In each game, the first row plays the second. By how much does the first row win? 15 means about a draw, 30 a big win and 0 a big loss. Wins can go round in a circle. Each row has two weighted sums of its numbers, A and B, taken from their middle values. A row wins by its A times the other's B, less its B times the other's A.
[ 30  -7 -19  18 -39 -45  26 -16 -67 -15  50 -51  -8   1 -58   9  25 -57  -8 -27 -26]
[ 20   0 -37   1 -36 -34  -1  32  14  -7  14  12   1 -30   0  14 -20 -10   7 -14 -28] -> 13
[  0 -29  76  40  42  52  59 -35 -26  55  18 -41  30  31 -21  13   7 -32  37 -42 -45]
[ 34   6  -8  36 -35 -26  26 -37 -65  -7  56 -46 -12   1 -64   6  14 -53   6 -24 -46] -> 16
[ 25 -17 -17  25 -26 -41  20  31  -2 -24  19   4  -7 -27  12  16  31  -6  -9  57  10]
[ 27  40  13 -11  -8  26 -19 -19  34 -16 -13  36   5 -29  29   6  -3  36  -6 -24  29] -> 19
[-16  19   6 -28 -26   9 -32  32  29  18  45  -7  18 -12 -21  -7  47 -18   4 -32 -23]
[-40 -27 -35 -33  25 -15 -48 -54  -2 -43 -41  -1 -57 -17  27 -70 -49  31 -68 -44  42] -> 11
[ 24  39  13 -19 -19  25 -20 -32  47  -9  18  54  -1 -30  29  12 -34  18  14  25  -2]
[ 33  16  -7  23  50  -3  -7  33  26  18 -24  26  36 -46  42  41  35  36  45 -10  36] -> 13
[ 33   5   2  40 -37 -27  30  20 -35 -16  25 -19  -3 -16  -3  -1 -39   0   9 -39 -13]
[ 15  45  11 -30 -16  34 -20 -20  54  -6  11  39  17 -38  37  21 -30  17  26  13   7] -> 6
[-27 -55 102  23  32  76  42 -60  11  75  21  -6  54  35  18  26  11   0  48 -30 -21]
[ -7 -61 -41  24  38 -50  16 -42 -62 -35 -19 -69 -44  36 -39 -39 -29 -45 -29   9 -55] -> 13
[ 13  58  11 -19  -8  31 -22  46  12  34   2 -16  40 -30 -45  23 -39 -55  18  25 -27]
[ 28  15  -5   6  40   4 -10  49  16  36 -21   4  33 -43 -17  58  33  -7  38 -14  29] -> 13
[ -6 -49 -40   9  35 -51   4 -49 -73 -18 -33 -84 -39  36 -70 -35 -38 -45 -48   3 -55]
[ 42  23  -9  12  23  -6 -10 -48 -13 -41   3   9 -38  -9  11 -27 -14   7 -21 -39 -23] -> 12
[  6  18  -8 -16 -13 -10 -28   3  18 -26 -40  38 -43  38  35 -21  -6  18 -22  38  37]
[ 30   6  -3  17  43  -3   4  41  27  17 -33  39  40 -42  32  41  30  30  43  -1  54] -> 23
[ 22 -43  21  64  21  -4  69  18 -29  -3   2 -13  -8   4  -8   9  18 -15  -8  48  -4]
[ 29  52  15  -8 -12  29 -17 -43  38 -12  14  44  -8  34  17  -4  -5  19 -14 -29  15] -> 6
[  9 -30 -32  31 -55 -51  33  24 -39 -27  36 -31  -7  46 -42 -10 -38 -54  -6  67 -25]
[  8  36   5  -1  12 -10  -5 -33 -12 -28 -26  -9 -51  25  10 -48 -22   4 -28 -17 -20] -> 23
[-30 -51 -43 -14  11 -52 -13  26   0 -18 -23  30 -22  17  27  -5  16   6  -5  74  25]
[ -8 -32 -44   9 -54 -66 -13  -1 -44 -30 -24 -38 -48 -48 -21 -69 -36 -15 -76  24 -13] -> 22
[-30 -40 -40   2  -9 -55 -14  42   4  -4  -8   5   6  54  -9   4  23   6  -6 -35  13]
[  8   8 -12 -18 -25  -9 -30  -3  15 -25 -31  26 -31  48  29 -24   3  13 -28  18  31] -> 20
[ 15  10  -3 -17 -40 -20 -26   1  19 -25  27  20 -10  39  -9 -18  30  -2  -4 -48  15]
[-58  26  19 -40 -34  37 -33  36  15  31  36  -5  13 -11  -3 -17  58  -8   5 -27 -41] -> 13
[-72 -24 -16 -58  25   2 -39 -54  25 -40 -37  42 -51 -35  62 -58 -45  71 -50 -39  67]
[ 14  54  25 -19  36  44   0  32 -18  46  37 -20  30  16 -14   0 -11  -5  25  17 -28] -> 18
[-11 -35 -40  -1 -17 -50  -6  30  -8 -18  33 -20   6  53 -37 -23 -42 -38 -28  -3 -16]
[ 34  19  -5  24 -22 -22   9 -41 -54 -18  51 -35 -13 -20 -39   3  -1 -45   6   1 -49] -> 18
[-24 -42 -37   4  33 -43  -6 -72 -50 -39 -24 -56 -57  33 -37 -51 -33 -35 -42  -6 -53]
[ 14  -5 -24   0 -47 -40  -6  37   3 -15  23  -1  10 -10 -26   8 -44 -41  14 -42 -58] -> 19
[ 26 -21  35  61  21  -9  60  38 -19 -18  58 -18  25 -19 -35  19  21 -35   3 -45 -17]
[-64 -47 -32 -37  -1 -29 -39 -61 -32 -51  17 -25 -41 -17 -22 -38  -3 -23 -40 -23 -35] -> 21
[ 13  25   4 -25  -5  20 -29 -45  45 -32  20  35  -6 -27  30  -6 -28  18   8  31   5]
[-58 -59 -44 -39  38 -21 -46  29  24   1  63 -11  -1   2 -24 -25  44 -17 -18 -15 -38] -> 14
[ 24   5 -24  11 -48 -32  16 -15 -33 -45 -14 -38 -39 -46  -9 -54 -31   6 -47  54 -26]
[-46 -34 -19 -44 -38 -23 -48 -15  10 -35 -20  23 -37  14  21 -31  23  15 -43  -1  34] -> 15
[  8  35   3 -14 -32   8 -20 -32  24 -31  -2  33 -18  34   5 -15   1   9 -27 -26  34]
[ 38  21  -7  20  50  -4   1  42  24  20 -33  30  31 -44  38  46  42  31  47  -5  51] -> 18
[ 28  -1 -25  19 -44 -35  12 -34 -75 -16  43 -53  -7  42 -68  -2 -52 -76  -3  60 -50]
[ 30  34  -1   0  48   2 -11  31  16  38 -26  19  49 -29  -6  60  36  11  51  -2  25] -> 16
[ 22  22  -7   9  49  17 -10  29  25  28  -9  -9  51 -48 -16  53  27 -17  59 -24  22]
[ -1 -22  51  51  19  18  65 -30 -41  60  16 -56  20  34 -38  14  -1 -43  49 -38 -53] -> 19
[-55  50  28   0 -30  47  11 -30  44  40 -26  43  52  47  21  29 -43  23  36 -34  15]
[ 33  19  -5 -13  48  17 -11  36  14  43 -15  -8  55 -33 -19  57  30 -11  51 -14  10] -> 3
[-35  29  35  37 -16   3  41  10 -44  -4  -2 -37 -18 -35 -13 -30  35 -38 -34  25 -13]
[-15   8 -16 -23 -19  -8 -34  44  28   8  52  -8   2 -13 -16 -25  50 -15  -8 -31 -29] -> 9
[-22 -50  98  22  37  72  44 -61  13  71  32  -1  66  24   3  42  17   8  54 -37  -3]
[-20 -36  79  49  29  48  54 -21 -32  54  20 -46  28  30 -22  26  16 -29  44 -30 -49] -> 18
[-29 -45  96  12  20  82  42  38 -11  15  49  14  13 -18  13   8  23  -4  19 -51 -35]
[  7   5 -19 -26 -25 -15 -33   4  15 -14 -37  32 -30  52  29 -10   0  24 -28  26  36] -> 13
[ 22 -42  51  67  15  20  73 -28 -49  42  40 -42  33  29 -36  45  30 -34  35 -14 -11]
[-71  13  20 -51 -47  35 -32  30  32  14  30  -9  19  -9 -18 -14  -9   8 -13 -20  17] -> 18
[ 16  48  23 -25  27  50  -6  -5  46  42  34   7  35 -14 -10  16  41  -4  24  65 -20]
[ 30  32   3  -7  45  15 -13  35  10  40 -13  -2  46 -28 -21  57  33 -15  51 -13  21] -> 14
[ 31 -33   4  70 -45 -11  74  30 -47   5  32 -16  10 -23 -13  18  31  -9   5   4   1]
[-44 -25 -27 -42 -43 -15 -42 -27  -2 -51 -23  11 -53  -2  25 -44  31  19 -52   3  25] -> 15
[ 39  17  -3  21  49  -6  -8  52  24  29 -22  29  45 -53  25  43  32  33  32   0  45]
[ 33 -24 -25  53  31 -39  36  -2 -25 -19  21 -18  -5 -48   1  -6 -25   6  -1 -40 -22] -> 20
[ 30  26  -3 -17 -17  -3 -21  -4  25 -10 -41  29 -29  30  40 -12 -40  36 -20  41  28]
[ -2  32  15  27   1 -10  22 -40 -50 -10  21 -43  -7  13 -32  -3 -10 -47  -2 -10 -48] -> 12
[-32 -14 -31 -32 -31 -10 -42  17  18  -4  35  15   7  24 -26 -17 -51 -23 -18 -14 -23]
[ 21 -23  18  56  40 -11  58  -8 -38 -12  18 -23   6 -33   3  -2  -8  -3   8 -49 -13] -> 8
[ 27  14 -19  12 -43 -24  -8 -21 -44 -35  45 -36 -26  29 -51 -10  24 -48 -22 -11 -10]
[-52 -49 -43 -31  23 -38 -37   4  18 -16 -53  35 -32 -11  46  -7 -56  58 -20 -25  38] -> 13
[  3 -36 -47   7 -27 -60  10  42  -2 -14   6 -12 -15 -27   5   4 -46  10  10  -8 -12]
[ 38   8 -24   5 -32 -28  -2  18   0 -21  15   3  -1  36  -8 -14 -38 -19 -23  25 -14] -> 17
[-51 -19 -20 -45 -35  -7 -37 -21   3 -47 -22  15 -58  21  31 -37  14  24 -48   5  31]
[-56 -39 -32 -45  28 -13 -41 -58  -7 -48 -37   5 -49 -39  17 -64 -36  39 -73 -54  64] -> 18
[-16  36   2 -30 -34  14 -28   9  44  11 -10  34  23  43  13   3 -56  -4   2  11  20]
[ 25   6  11  42  15 -12  35 -31 -60  -4 -41 -69 -18  14 -49 -38  -2 -55 -33  33 -55] -> 14
[-42 -18 -18 -37 -35 -17 -39 -12  11 -51 -12  20 -40  20  23 -39  17  26 -44   6  43]
[ -9 -38 -45  17  34 -51  -9 -50 -51 -41 -20 -53 -58  41 -31 -51 -36 -28 -35  -2 -52] -> 15
[ -7 -34  58  47  33  48  68 -21 -42  48  20 -44  25  29 -26  13   7 -22  30 -40 -52]
[ 16 -13  48  50  19  10  62 -27 -58  30  16 -56   9  40 -39  22  -2 -44  27 -42 -76] -> 16
[-30 -24 -28 -42 -12 -15 -33  45  14   4 -53  20   9   0  20  26  12  17  16  30  30]
[ 24  15 -16  -3 -39 -14 -10   9 -11 -39  31  -5 -12  33 -23 -32  17 -20 -41 -18  14] -> 17
[ 34  29  -9   2  44  17 -13  28  33  37  -8  -7  52 -45 -20  58  30 -10  43 -30  11]
[ -1 -38  68  48  21  44  65 -13 -43  45  40 -32  21 -13 -18  24  -3 -10  27 -13 -41] -> 11
[-30  56  23 -21  40  40  12  39 -28  37  -1 -61  14 -27 -73   2  44 -66  -2  48 -64]
[-12   6  -3 -41 -30   8 -41  33  28  23  48 -11   6 -13 -15 -12  60 -14  -3 -35 -38] -> 11
[-19 -22 -26 -25  13 -18 -33 -28   1 -31  32  18 -14 -32   1  -9 -40  -1   4  29 -10]
[-34 -10 -17 -41 -17   2 -45 -20  28 -36 -21  35 -32  33  41 -28  13  22 -33  15  48] -> 17
[ 20  53  29 -20   9  38 -14  10  26  40 -23  21  49  52   4  33   2  13  43  45  -7]
[ 26  27   1   6  -2  -8   1 -49 -36 -36  45 -18 -19 -28 -19   2 -13 -30   1   4 -45] -> 14
[ -7  -9 -16 -19  43   3 -32 -63  12 -32 -24  19 -42 -11  49 -39 -42  56 -28 -32  40]
[ 32  16 -10  22  22  -7  -5  29  25  14 -32  27  23 -54  34  36 -46  50  56  78  30] -> 16
[ 28  13 -16  -5  38   4 -15 -38  -5 -34   6  27 -39 -11  26 -12 -12  17 -17 -52  -7]
[  4 -26 -47   4   6 -50  -4 -43 -60 -34   5 -55 -46  -7 -29 -38  -4 -39 -38 -17 -57] -> 16
[-40  -5 -10 -45 -28   0 -43 -30  19 -34 -14  34 -36  26  24 -23  20  24 -29   9  36]
[-32 -54 -56   4   3 -58   1 -59 -73 -27  56 -61 -24 -29 -53  -3   2 -59  -2 -38 -82] -> 11
[ 46   0 -22  34 -50 -38  23 -20 -68  -9  61 -46 -10  -1 -52   9  29 -53  -5 -27 -18]
[ 29  50   9 -15  16  25  -9 -12  43  31  26   3  22   3 -18   0  40   2  24  65 -12] -> 17
[ -7   0 -23 -22 -18 -10 -20  -7  24 -25 -25  32 -30  55  21 -20  13  18 -25  24  42]
[ 13 -14 -31   0   0 -34  -7  12  -3 -32  41 -11  -7   8 -35  -6  22 -30 -17 -41   7] -> 15
[-54  53  31  -4 -27  57  13  30 -29  34  56  -2  17 -46  -1   2  35 -12  19 -13 -32]
[ 34  49  19  -3 -21  21 -24   5  38   3 -46  50 -12  12  60   4 -34  59   9  41  31] -> 18
[ 31  11  -9  32 -46 -23  26  -4 -50 -15   1 -37 -35 -55 -17 -44  -7 -16 -49  74 -23]
[  0  10 -16 -37   7   2 -32 -44  16 -35  28  20 -15 -25   9 -10 -30  -7  -2  58  20] -> 25
[ 24  22 -12 -10  44  13  -9  32  15  46 -14  -5  46 -60 -19  56  32  -8  55 -14  17]
[ -9 -44  81  45 -39  77  48 -10   8  70  36 -10  37  45  12  52 -15  10  58 -24 -17] -> 21
[-46 -29 -23 -46 -46 -30 -41 -20 -15 -50 -21  -9 -69  -6   6 -56  27  13 -63   2  18]
[-28  24  17 -37  -2  36 -29 -14  37  12 -20  41  39  57  25  14 -53   1  12  15  20] -> 13
[ 13 -44  52  76  35  23  72 -27 -52  35  38 -30  21  -2 -23  39   1 -31  35  -4 -40]
[  9 -66  80  42   1  73  59  37 -32  32  22 -23  13  43   1  14  21 -20  22   5   4] -> 11
[ 30  49   9  -3  -2  -6 -17 -39   9 -37 -43   5 -58  37  15 -48 -32  10 -46 -46   4]
[-40  12  14 -39  12  36 -10  11   8  40  13 -12  40  23 -20   9  -5  -3  18  -1 -17] -> 5
[-38 -42 -26 -22 -34 -55  -4   5 -34 -42 -37 -25 -63 -31   1 -63 -28  14 -48  -9  -3]
[ -5 -56 -33   9 -16 -47  26  24 -36 -26 -27 -17 -36 -14   5 -29 -43  11 -25 -10   2] -> 15
[ 17  40  11   9 -31 -10  -2  18   2 -22 -48   7 -37   5  35 -46 -41  40 -45  31  -3]
[ 29   7  -3  34  50   2   5  42  28  20 -26  38  36 -43  42  43  29  40  38  -4  47] -> 21
[-40  38  20 -29  11  43 -13  11   7  46   0 -19  47  37 -16  21  -4  -1  36  20 -37]
[-40  17  14 -56  26  39 -15 -30  53   8   8  34  23  36  14  10   3  30  -7  41   4] -> 4
[ 42  25  -4   5  39  -4  -3  44  14  32 -24  22  47 -31  24  56  30  13  44  -8  41]
[-43  21  22 -34 -42  42 -15  41  10  46  38  -2  14 -25 -17  -1  34 -16  -5 -23 -35] -> 14
[-12  21  10 -28 -26  15 -37   6  28  -3 -11  37  19  55  18  -3 -46  11   0  17   8]
[ 31  29  -2   0  46  10 -17  37  18  34 -14 -12  54 -39 -18  53  32 -14  51 -22   7] -> 8
[-57 -32 -19 -49  26 -18 -31 -19  23 -31 -43  29 -43   2  38 -39 -42  64 -29 -18  39]
[  2 -32  72  48 -29  60  63  40 -34  34 -27 -40  19 -13 -34 -11  32 -34   1 -12 -49] -> 12
[ 34 -22  -8  44  10 -32  50 -18 -50 -14  48 -34   4  29 -57  14  29 -51   2 -21 -11]
[ 11  -3 -27 -12 -39 -25   1  43   8 -15   7  17  -9 -19   7  12  -6  -4   1 -27 -28] -> 13
[ -6 -52 -45  21 -10 -51  20  37 -15 -17 -33 -18 -50 -11   2 -26 -54  25 -25  -9   6]
[-17  19   6 -38 -21  12 -24  -3  47  10 -19  38  18  44  13  14 -56  -2   6  21  14] -> 12
[-21  33  15 -32 -15  37 -29   0  42  24  17  14  42  -1  -5   6   0   8   9  -1  12]
[-42  -3 -25 -44  39  16 -28 -55  25 -32 -32  54 -33 -10  64 -19 -37  55 -17 -11  23] -> 15
[ 26 -31  41  62 -23  38  83  30 -33  11  -5 -32  -6  -6 -11 -10  31 -18  -9 -25 -34]
[-43 -36 -43 -20  -9 -49 -27  34  15  -9 -14  14   8  47   2  12  19   7  -4 -12  26] -> 12
[ 40 -30   4  56 -47 -18  71  15 -58   5  30 -37  -2  60 -58  27 -20 -64  19  33 -40]
[ 24  17  -5  24  52  -1  -3  39  32  10 -28  43  37 -40  38  43  42  46  37  -7  52] -> 21
[ 17 -36  25  68  15  -5  65  19 -36   1  14 -24   9  51 -36  15 -19 -58  17 -32 -64]
[ 41  14  -6   1  42   9  -9  34  22  37 -16   1  45 -43 -19  60  29  -6  43 -15  24] -> 17
[ 40  27  -2  -2  38  14 -16  44  17  34 -19   0  48 -34 -19  62  30  -8  50 -12  22]
[ 36  19 -12   1 -44 -15 -11   5  10 -22   7  23 -16  54   0  -3 -41 -11 -11  19  -5] -> 14
[ 10 -29  54  54  -6  35  64   8 -43  25  33 -28   3  49 -24  18  -4 -29  26 -45 -58]
[-50 -25 -30 -47 -47 -23 -44   0  12 -41 -30  27 -39 -22  47 -31 -37  51 -15  20  10] -> 3
[ 20 -34  55  64 -40  29  79   1 -43  48  26 -47  29  44 -26  42 -15 -37  47   9 -47]
[ -2  57  31  -5  33  55   6 -55  57  27  55  21   7 -42   4   0  43  15   8  12  -5] -> 15
[ 37  48  28 -10 -22  11 -17   5  46  -3 -40  56  -9  11  53   2 -44  56  23  40  31]
[-38 -44 -46 -24  -9 -44  -9  20   2 -27 -55  12 -38 -12  27 -29 -58  41 -25 -25  43] -> 11
[ 16  -8   9  51 -31 -12  51  31 -44   2 -22 -42 -12  27 -22 -25 -22 -15 -21  75 -37]
[-53   2   6 -47  44  24 -16 -42  58  24  36  23  19  25   3  -3   3  24   2  66  -2] -> 19
[ 31 -30  -9  51  -1 -28  52  -8 -59 -11  48 -44   4  32 -45   9  27 -51  11 -45 -20]
[-58 -20 -26 -50  30  10 -25 -57  23 -35 -53  44 -49 -16  62 -42 -37  68 -39 -16  52] -> 14
[-25 -47  92  27  35  67  52 -60   3  74  31 -23  44  24  -5  27  13 -10  36 -22 -20]
[-67 -22 -12 -59 -39  -9 -39 -17   4 -37 -32  33 -41  13  36 -26  29  21 -49   1  36] -> 15
[ 37   4 -11  44 -47 -20  36 -11 -52  -7 -13 -47 -21 -57 -33 -40 -13 -20 -44  74 -46]
[-44 -15 -26 -42 -24  -2 -35 -11  23 -34 -22  37 -38  29  25 -22  18  30 -26   8  35] -> 10
[-57  55  35 -11 -27  63  13  43 -30  38  35 -27  18 -29  -1   4  43 -17  10 -29 -46]
[ 34  28   0   6  47   1 -16  35  22  34 -12  17  42 -32   9  56  35  10  41 -10  39] -> 20
[ 13 -50 -20  43  -3 -53  44  34 -14  -5  22  -3   1 -12 -28   8  46 -11   2 -39  14]
[-63 -14 -11 -46 -42  -5 -44 -22   0 -52 -17  10 -47  10  35 -38  22  17 -54  -1  30] -> 14
[ 34  17  -5   3  41   1 -12  44   6  39 -14  12  46 -40  -4  52  37   0  48 -16  15]
[-35  23  11 -46 -20  37 -26 -15  49  15  35  11   4   7   1  -9  13  12  -1   4   7] -> 16
[ 31  24  -4  -7  36  11  -9  37  17  44 -27  -1  65 -37 -16  52  21   2  56 -11  12]
[ 29  -3 -17  12 -33 -38   6  18   0 -24   8   7 -11  45 -15  -7 -37 -27 -11  20   3] -> 20
[-73  56  25  -4 -24  59  24  27 -38  42  65 -23  22 -41  -7   5  39 -13  13 -18 -23]
[ 20  -4 -35   8 -40 -33  14 -36 -55 -19  42 -55 -11  24 -59   1  35 -49 -10 -28 -14] -> 13
[ 23  24  -9  -1 -23 -15 -21   2  28 -27 -39  38 -28  28  50 -14 -35  42  -4  35  24]
[  9 -41  79  50  36  39  67 -39 -43  62  14 -37  30  30 -23  27   6 -29  41 -32 -55] -> 16
[ 25 -15 -24  35   9 -40  29 -40 -67  -7 -21 -66 -32   9 -53 -52   4 -42 -28  17 -62]
[-68  46  36 -13 -25  46  14  24 -22  37  49 -28  24 -37  -4   6  43  -4  12 -11 -43] -> 12
[ 26  49  14   2 -21   8 -20   0  35 -14 -50  37 -36  12  51 -24 -56  62 -11  46  22]
[ 17  50  17  -2 -17  -5 -11  14  23 -21 -46  34 -29  10  53 -31 -57  56 -17  32  21] -> 13
[ -1  30  -3 -37 -32  22 -29 -28  40 -28   6  38 -10  47  22 -11   8  23 -19 -19  35]
[  5  -2 -26 -18  10 -21 -27 -48 -10 -40  28   2 -23 -27   2 -17 -48   9  -8  48  -6] -> 10
[-48 -36 -33 -38  22 -17 -31 -57 -10 -45 -33  -7 -75 -28   5 -72 -39  24 -85 -49  37]
[-45 -17  -8 -45  40  22 -28 -53  36 -24 -29  48 -27  -3  60 -27 -42  78 -31 -15  40] -> 24
[-51  12  21 -45 -47  42 -42  32  15  24  43 -14  16  -2  -5  -6  44  -7   1 -18 -34]
[ 24  20 -15   4  42   4   5  31  13  27 -25  -1  45 -34  -1  58  34 -10  44 -21  13] -> 10
[-54  57  32 -24 -27  55  12  48 -23  44  48 -16  21 -21  -9   3  42 -12   0 -32 -43]
[-48 -20 -28 -54  20  -9 -42 -30  27 -24  21  15  -9 -44   7  -4 -35  -4   8  16  -5] -> 1
[ 22  19 -16  -4 -52 -21 -10   9   7 -29  24  13 -17  49 -16 -11  35  -7 -29 -40  17]
[  0  45  23 -15  28  48  -9 -17  32  39  50   3  38 -15 -10  25  37  -6  40  45 -19] -> 13
[ -5 -55  83  34  36  65  64 -51  -2  75  27 -14  52  25  -5  48   1  -3  56 -56   1]
[ 30  -5 -25  31 -16 -29  12 -15 -43 -26 -39 -50 -54  -2 -39 -62  19 -34 -57 -29 -40] -> 6
[-26 -38  84  18 -48  80  43 -10  20  71  27  -3  54  52  23  43 -13  22  66 -30  18]
[-24   3 -23 -44  37  14 -21 -47  15 -31 -49  39 -35  -4  60 -44 -45  63 -32 -19  28] -> 7
[-26  38  13 -46 -28  35 -22  43  -2  35  16 -16  27 -27 -22   4 -32 -24 -18   1  -3]
[ 30  15  -6  30  49   2  -7  19  33  22 -21  35  33 -31  41  42  46  30  39  -4  50] -> 13
[ -1  59  22 -12  23  59  10 -58  64  35  36  34  20 -51   7  20  35  23  22 -16  21]
[ 22  48  24 -21  33  40   7  35  -5  42  50 -15  23   3 -11   6  -9   0  13  29 -33] -> 11
[ 18  41   9   3 -28 -12  -5   0   8 -30 -44  17 -41   4  47 -34 -50  52 -37  30  11]
[  0   9 -23 -15  -9  -9 -22  -1  16 -27 -47  29 -30  38  28 -19  -5  25 -26  50  34] -> 16
[ 33  24   3   5  43   2  -7  42  16  38 -14   4  53 -37   3  60  40  12  49 -12  23]
[ 34 -26   8  66 -13 -13  59 -41 -61  46  -5 -81  29 -36 -71 -12 -12 -75   3 -29 -40] -> 17
[ 24  19 -13  21  49  -9  -7  40  27  33 -23  16  50 -37  22  53  32  28  59  -7  37]
[ 34  21 -13  10  48   4  -7  49  12  39  -9   2  58 -38 -11  57  23  -5  54 -14  19] -> 15
[-13 -22 -41 -10 -34 -48 -14   9 -13 -31 -25   2 -42 -32  27 -35 -29  23 -29  22   4]
[ 33  40  -6  -1  46   3 -17  44  10  40 -29   1  50 -43   9  60  30   2  60  -4  21] -> 15
[ 32  33   7   8  -9 -11  -5 -43 -22 -36  26 -15 -33  20 -12 -16  -3 -19 -25 -10 -32]
[ 14  17  -9  -7 -43 -29  -5   3  -5 -21  27   0  -7  41 -25 -15  22 -11 -26 -28   9] -> 13
[ 28  19   1 -12  37  15 -10  33  13  54 -18   1  53 -35 -20  59  24  -6  49 -15  22]
[ 46 -43  15  69 -17 -11  67  33 -39   3  40 -24   6  40 -22  29  21 -29  14  -4   3] -> 11
[ 35  21  -9  16  19  -6  -4 -55 -26 -40  17 -19 -29 -17   9 -26  -9  -3 -19 -19 -33]
[ 32 -49  -1  69  53 -30  48 -27 -64   8  59 -48  21  22 -64  33  12 -57  12  28 -19] -> 14
[ 29  60  18  -9 -26   5 -16  -5  27 -25 -59  42 -36   8  60 -14 -52  63 -19  39  23]
[ 17 -22 -31  -4 -40 -40  -4  37  -1  -4  -2   5   2 -24   1   7 -25 -12  27 -25 -18] -> 4
[ 26  20 -17  -9 -26  -8 -16   5  30 -23 -41  49 -18  35  38 -26 -29  37  -6  40  31]
[ 10 -22 -38  17 -35 -48  22  -3 -58 -20 -28 -56 -36 -50 -37 -62 -45 -36 -60  26 -19] -> 17
[ 29  26  -9  -3  40  16 -18  42  11  28 -24   1  50 -31 -19  52  40  -5  52 -10  10]
[-61 -37 -26 -56  20  -9 -53  10  29 -26 -45  39 -17 -14  58   1 -57  65  -8  -9  39] -> 17
[ 29  20 -16  -1 -34 -20 -29 -28  -3 -38  27 -11 -29  41 -26 -23  12 -16 -37 -26  12]
[ 30  26  -7   4  46  11  -8  45  22  38 -25  15  53 -35   5  60  36  14  51  -4  21] -> 16
[-12 -20  56  43 -28  46  64  15 -27  17 -35 -53   9  27 -52  -4 -14 -37  -8  67 -44]
[ 27  21 -10  -2  49  10 -17  46  11  35 -12  -5  45 -49  -8  52  25   1  58 -19  15] -> 17
[ 34  21  -6  -5  54   7 -15  34  22  26 -22   0  44 -35 -17  55  38  -3  51  -6  23]
[ 11   9  -9 -21 -29 -17 -27   4  15 -32 -52  40 -21  41  32 -10   0  24 -27  34  37] -> 13
[ 14 -51 -22  43 -13 -44  44 -43 -82  27  31 -69   1 -44 -57  -9   0 -53  -2 -35 -43]
[-13   5 -15 -33  31   6 -29 -61  32 -34 -36  39 -31  -1  54 -32 -49  64 -21 -33  41] -> 21
[ 38  37  11 -15  10  22 -10  42  21  25 -13  12  38 -48  -7  53 -52 -20  59  56  -8]
[ 11 -25 -34   2 -32 -38  15  41  -1 -14   4  18  -3 -27   3  22 -22  -2  24 -20 -28] -> 18
[ 33  33   0  13  14  -4  -8 -50 -23 -37  20 -13 -29 -23   0 -19 -11 -21 -13  -1 -28]
[ 21  17   1  22 -42 -29  22 -12 -34 -20 -19 -28 -33 -42  -6 -43  -4  -6 -49  66  -8] -> 18
[-63  14  12 -48 -45  37 -39  40  20  22  44  -9  21  -3   3 -17  47 -14   4  -7 -40]
[ 26 -46 -33  29  14 -53  14 -67 -78  -8 -30 -92 -22  24 -68 -49 -39 -48 -38  10 -48] -> 2
[-21   1 -16 -29 -27 -26 -35 -12  10 -36 -25  40 -38  39  20 -22  10  17 -31  19  38]
[ 34 -44 -22  43  49 -28  34 -36 -44 -11  59 -40   2  24 -64   9  11 -63 -10  29 -28] -> 25
[-11  -7 -19 -30  37   1 -25 -38  26 -33  45  19  -8  30   0 -28   5   5 -25  59 -25]
[-47  15  10 -51 -32  25 -31  28  30  25  35  -3  12 -22  -4  -9  42 -21  -2 -13 -40] -> 19
